In the rows, zero is written as 128.
Each named move below is a turn or a mirror, shown by a few rows before and after it. Which moves, in which order, take the first row of each later pair to the second? The first pair is answered.
teka:
[119 111 133 147 110 102 125  83 114 135 152 145]  ->  [133 135  84  94 103 119 150 128 148 139 131 124]
[112 102 148 151 144 164 134 111 126 114 126 118]  ->  [118 115 122 124 138 176 147 139 146 115 114 108]
[132 122 157 112 115 142 119 161 138 110  96 129]  ->  [129 115 173 131 122 139 110 144 123 109 105 138]
kip:
[141 139 158 159 142 150  91 142  90 118  98 138]  ->  [157 147  78  93 130 130 135 160 136 147 109 128]
[122 128 148 104 111 158 119 168 131 127 114 131]  ->  [124 129 150 103 113 154 119 166 132 129 117 128]
[103 113 142 106 150  70 123 108 118 136 138 127]  ->  [106 114 142 110 155  70 124 105 118 135 138 129]
[132  77 151 167 101 138 114  62 141 135 187 105]  ->  [140  81 107 132  91 127 141  75 166 151 193  99]
sopin:
[125 151 134  97 163  36 151 157 124 124 145 137]  ->  [128 162 108  76 154  73 152 186 145 119 133 131]
[127  96 103 137 123  47 167  76 127 156 182 113]  ->  [142 125  48  85 100 129 177 146 176 146 152  94]
[127 126 150 124 119 185  66 188 157  98  86 133]  ->  [112  99 202 172 141 116  60 124 113 107 113 155]
[147 113 140 160 147 118 152 119 127 119 146 121]  ->  [155 121 119 137 139 152 155 149 148 112 135 111]
Fusa:
[118 120 119 159 106 133 106  98 122 133 151 138]  ->  [120 134 150 161 126 113 112 124 104 118 108 107]
[136 124 136 102 163  31 189 112 135 134 122  91]  ->  [146  91  90 155 106 177 168  79 156 123 206 115]
[105 100 107 117 102  93 135 120 134 162 156 186]  ->  [117 105 155 178 103 181 117 160 112 111 118 116]
Pairs:
Between the rows of a pair lie 2 to 3 moves.
[132 143 109 121 100 185 115 145 130 123 128 142]  ->  [139 152 102  98 111 154 136 166 137 125 105 119]
sopin then teka then Fusa
[104 164 119  64 114 116 151 176 136 130  98 147]  ->  [ 95 140 153 131  92 200 111 143 114 106 128 164]
Fusa then kip
[137 141  84  66 131 138 140 174 165 140 110 134]  ->  [121 100 166 178 133 153  96 100 104 122 156 162]
Fusa then teka
[114 119 122 112 131  95 120 100 133 160 149 184]  ->  [115 115 119 116 117 116 113 100 129 157 154 188]
sopin then teka then kip
[161 176 140 103 143 105 121 177 137 101  88 159]  ->  [174 149  96 136 105 179 122 145 151 102 152 166]
teka then kip then Fusa
[119 141 150 123 136 107 125 112  97 144 110 134]  ->  [121 137 139 136 123 166 111 118 105 132 125 143]
Fusa then teka then kip
[135 114 135 127 105 106 124 100 102 117 151 178]  ->  [158 125  89  93 101 122 158 138 132 117 135 132]
Fusa then kip
[125 138 112 111 115 150 139 147 164 134 106 139]  ->  [110 123 163 151 128 113 120 110 128 133 113 158]
Fusa then teka then Fusa
[123 129 103  99 155  74 154 139 150 149 131 124]  ->  [129 105  85 144 127 153 150 114 153 141 180 120]
teka then Fusa then kip
[115 115 163 140 137  88 119 100 109 136 145 146]  ->  [119 116 180 152 142 100 115 112 104 125 129 126]
Fusa then Fusa
[131 113 116 126  94 131 127 102 132 139 168 159]  ->  [131 110 163 161 117 109 129 102 101 122 145 116]
Fusa then kip then teka
[100 116 168 141 131 122 102  75  93 121 159 164]  ->  [104 145 175 102 160  75 117 120  96 122 100 141]
sopin then Fusa then sopin
[138 133 109 139 128 140 149 158 143 113 117  83]  ->  [120 114 119 146 134  80 146 100 127 137 152 134]
Fusa then teka then kip
[134 160 127 136 140  98 155 153 138 112 114  87]  ->  [126 128 139 180 122 124 126  95 126 116 172 140]
sopin then Fusa then kip
[137 116 104 128 113 150 129 102 149 119 179 146]  ->  [144 123 151 135 153  86 147 122 121 107 127  93]
Fusa then kip then sopin
[131 112 118 125 143  64 143  88 115 155 160 156]  ->  [142 149  98  79 140 134 144 184 144 128  91 111]
teka then kip then teka
[112 149 110 103 103 194 101 152 156 127 118 148]  ->  [ 97 140 179 119 150  72 106 120 108 140  96 146]
Fusa then sopin
[139 104 137 155 137  83 158 111 115 132 139 115]  ->  [129 103 155 166 137  89 140 110 107 127 132 129]
sopin then teka then Fusa
[126 141 111 121 136 129 157 139 137 123 110  97]  ->  [122 125 130 156 135 112 149 104 118 124 136 107]
Fusa then Fusa then sopin
[106 117 167 138 126  65 101  97  98 140 143 127]  ->  [123 144  95  81  96 161 109 172 157 128 121 113]
sopin then Fusa then Fusa
[129 122 156 150 141  88 120 103  99 124 117 106]  ->  [140 137  95 100 128  96 147 131 139 141 117  96]
kip then sopin
[116 139 125 129 126 161  94 136 144 130 129 173]  ->  [117 148 149 138 139 151  92 149 130 116 103 149]
sopin then Fusa then sopin
[123 133 115  95  94 130 137 106 144 165 131 157]  ->  [121 125 161 130 116  97 132  91 111 157 120 143]
Fusa then sopin then Fusa
[118 136 149  93 145  53 136 137 132 121  90 130]  ->  [109 123 178 129 144  60 118 110 108 110 101 141]
sopin then teka
[119 124 130 112 132  98 141 121 117 129 128 152]  ->  [116 128 154 127 128 133 120 136 110 114 114 152]
sopin then kip
[125 110  79  98  97 142 137 141 166 148 148 137]  ->  [127  93 156 179 118 157 120 129 113 113 132  94]
sopin then Fusa
[127  97 143 126 129 206 106 118 127 135 117 178]  ->  [131 109 101  62 139 132 144 129 153 165 102 178]
kip then Fusa then Fusa
[132 163 134  92 135 142 140 169 153 118 127 116]  ->  [122 132 178 154 132 150 112 117 125 112 161 143]
Fusa then Fusa then teka
[141 100  89 162  97 142 149 127 146 115 173  85]  ->  [137 112 125 148 126  69 158 140 124 118 131  66]
Fusa then teka then kip
[123 118 147 158 120  84 127 106 120 138 156 146]  ->  [122 119 152 170 107 135 106 113 123 128 157 154]
sopin then teka
[131 127 132 185 123 147 112 147 111 137 125 160]  ->  [141 141  90 134 125 126 147 179 134 151 108 138]
teka then sopin then teka
[121 117 175 136 149  81 126 108 113 117 119 121]  ->  [131 130 149 132 124 172 120 155 141  95 107  94]
Fusa then Fusa then sopin
[113 141 141 130 128 154  78  95 111 135 111 168]  ->  [122 155  96  76 129 119 116 124 142 153  94 148]
Fusa then kip
[143 135  93 103 130  97 137 145 156 152 135 150]  ->  [146 146 106  99 135 111 131 166 155 142 110 136]
sopin then kip then teka
[160 103 105 175 113 146 150 168 139  73 131 106]  ->  [147  89 117 197 110 147 128 133 128  81 160 146]
Fusa then Fusa then kip
[115 129 168 141 162  73 116 117 102 136 123 126]  ->  [116 145 175 143 150 145  93 153 112 115  99 120]
sopin then kip then teka
[134 155 118  90 115 134 132 135 160 134 108 112]  ->  [128 160 135  91 120 121 120 135 151 131  94 122]
teka then sopin then Fusa
[127 141 107  90 150  70 151 169 136 131  82  74]  ->  [121 122 107 108 149  32 158 121 124 146 119  97]
teka then kip
[135 158  87  90  99 128 174 186 143 144  85 128]  ->  [137 142  73  97 101  88 191 151 141 162 116 135]
Fusa then sopin then teka
[167 121  64 112 136 143 171 128 151 156 159 127]  ->  [163 138  92 119 143 196 148 172 143 124 116 105]
kip then teka
[135 149  95 108 137 120 130 131 159 138 152  94]  ->  [127 135 151 162 146 122 110 100 125 128 158  91]
teka then Fusa
[133 111 103 160 120 165 160 113 130 111 152  78]  ->  [130 111 119 175 125 163 151 113 118 103 143  77]
sopin then teka then kip
[131 113 163 184 122 175 102 124  95 114 136 138]  ->  [141 101 109 146 123  84 149  89 115 158 174 142]
kip then sopin
[130 107 127 164 144 149 158 101  94 141 160 113]  ->  [132 133 126 117 165 102 175 139  97 145 108  95]
sopin then Fusa then sopin
[ 97 124 162 157 151  68 126  96 121 162 128 142]  ->  [104 124 183 182 154  98 119 117 108 144 106 114]
Fusa then Fusa
[146 115 128 155 121 116 141  88 106 133 162 129]  ->  [153 133  92 106 118 115 159 130 134 137 139 112]
Fusa then teka then Fusa
[128 127  96 113 142 132 136 132 157 132 151 124]  ->  [115 136 137 113 162 104 122 138 141 124 116 131]
kip then sopin then Fusa
[129 117  97 122 136 156 109  77 137 132 189 149]  ->  [144 137  69  83 147 136 144 121 158 129 156 101]
Fusa then kip then Fusa
[117 122 158 132 153  82 124 113 104 126 119 142]  ->  [123 116 134 149 120 176 105 118 121 109 145 151]
teka then Fusa then kip
[131 163  69  57 134 217 113 127 155 112 127 136]  ->  [113 182 168  73 186 121 100 140  99 102  60 122]
teka then sopin then Fusa
[128 146 108  93 119 169 123 168 152 107  77 118]  ->  [133 129  65  81 108 153 145 145 169 124 113 123]
sopin then Fusa then teka
[142 150 124  82 118  79 146 154 133 130  84 128]  ->  [142 153 117  79 113  98 142 166 142 127  83 126]
sopin then teka then sopin
[119 147 141 106 146 141 105 182 104 118  81 132]  ->  [128 140  94 102 120 184 110 177 129 123 115 137]
Fusa then Fusa then kip
[135  97  97 146 114 121 142  86 141 135 174 108]  ->  [144 124 125 136 133 123 147 150 137 114 107  52]
sopin then Fusa
[143 160 104  86 129  74 162 172 166 131  94 124]  ->  [132 130 148 187 101 196 104 130 136  96 141 153]
Fusa then kip
[154 146 110  83 120  88 169 128 179 106 131  96]  ->  [153 112 146 169 108 150 142  89 147  84 173  93]
teka then kip then Fusa
[137 148 108  93 140 129 149 163 134 130 101  76]  ->  [119 113 161 177 138 136 112  95  94 123 151 108]
teka then Fusa then Fusa
[142 133 136 166 122 212 131 162 117  76 105  84]  ->  [134 103 161 207 124 166 123  94  89  88 151 115]
kip then teka
[124  99  99 102 142 113 147 166 162 155 142  98]  ->  [112  76 155 170 146 123 117 127 120 139 159 106]
teka then Fusa
[117 110 179 133  92 100 132  78  94 166 130 188]  ->  [117 129 205 137  98 155 110 128  88 136  81 167]
teka then kip
[126 117 120 169 107 179 121 142 140  91 117  76]  ->  [124  97 125 181 121  93 140  80 124 116 155  90]
teka then kip then sopin
[112 141 114 114 134 121 116 145 146 130  96 126]  ->  [105 118 122 143 129 110 112 103 134 134 131 150]
Fusa then sopin
[100 120 142 146 131 109 108 100 121 122 157 170]  ->  [104 119 110 127 121 109 123 100 136 131 164 173]
kip then sopin then teka
[159 135 132 137 135 151 152 174 137 101 118  76]  ->  [158 103 149 188 129 144 141 116 114 105 168 101]
sopin then Fusa then Fusa
[126 148 161 146 123 110 134 112 109 139 129 131]  ->  [131 155 140 119 126  97 149 129 123 144 121 119]
teka then sopin then teka
[143 151 118 134 139 152 118 177 176 111  94  81]  ->  [145 128 103 130 148  58 153 124 169 140 129  96]
sopin then kip
[133 166  80  69 112  89 124 170 150 135 120 123]  ->  [112 144 154 134 135  39 106 109  97 132 136 144]
sopin then kip
[148 120  91  81 127 156 120 154 155 130 143 163]  ->  [147 126 104  68 140 117 126 161 148 136 118 158]
Fusa then Fusa
[147 124 129 124 110  50 168 145 126  97 117  74]  ->  [144 131 150 134 113  91 146 170 122  77  94  67]
sopin then kip then teka
[131 153 179 155 165  57 194 166  90 135  85  69]  ->  [116 133 220 222 149 115 147 121  62 122 126 111]
Fusa then kip then Fusa
[ 88 140 176 121 121 182  49 145 122 101 118 178]  ->  [108 144  80  43 106 136 105 153 176 138 138 170]
sopin then kip
[124 108 157 192 118 165 101  71 103 134 163 146]  ->  [138 165 126  88 148 106 150 175 136 141  65  80]
Fusa then teka
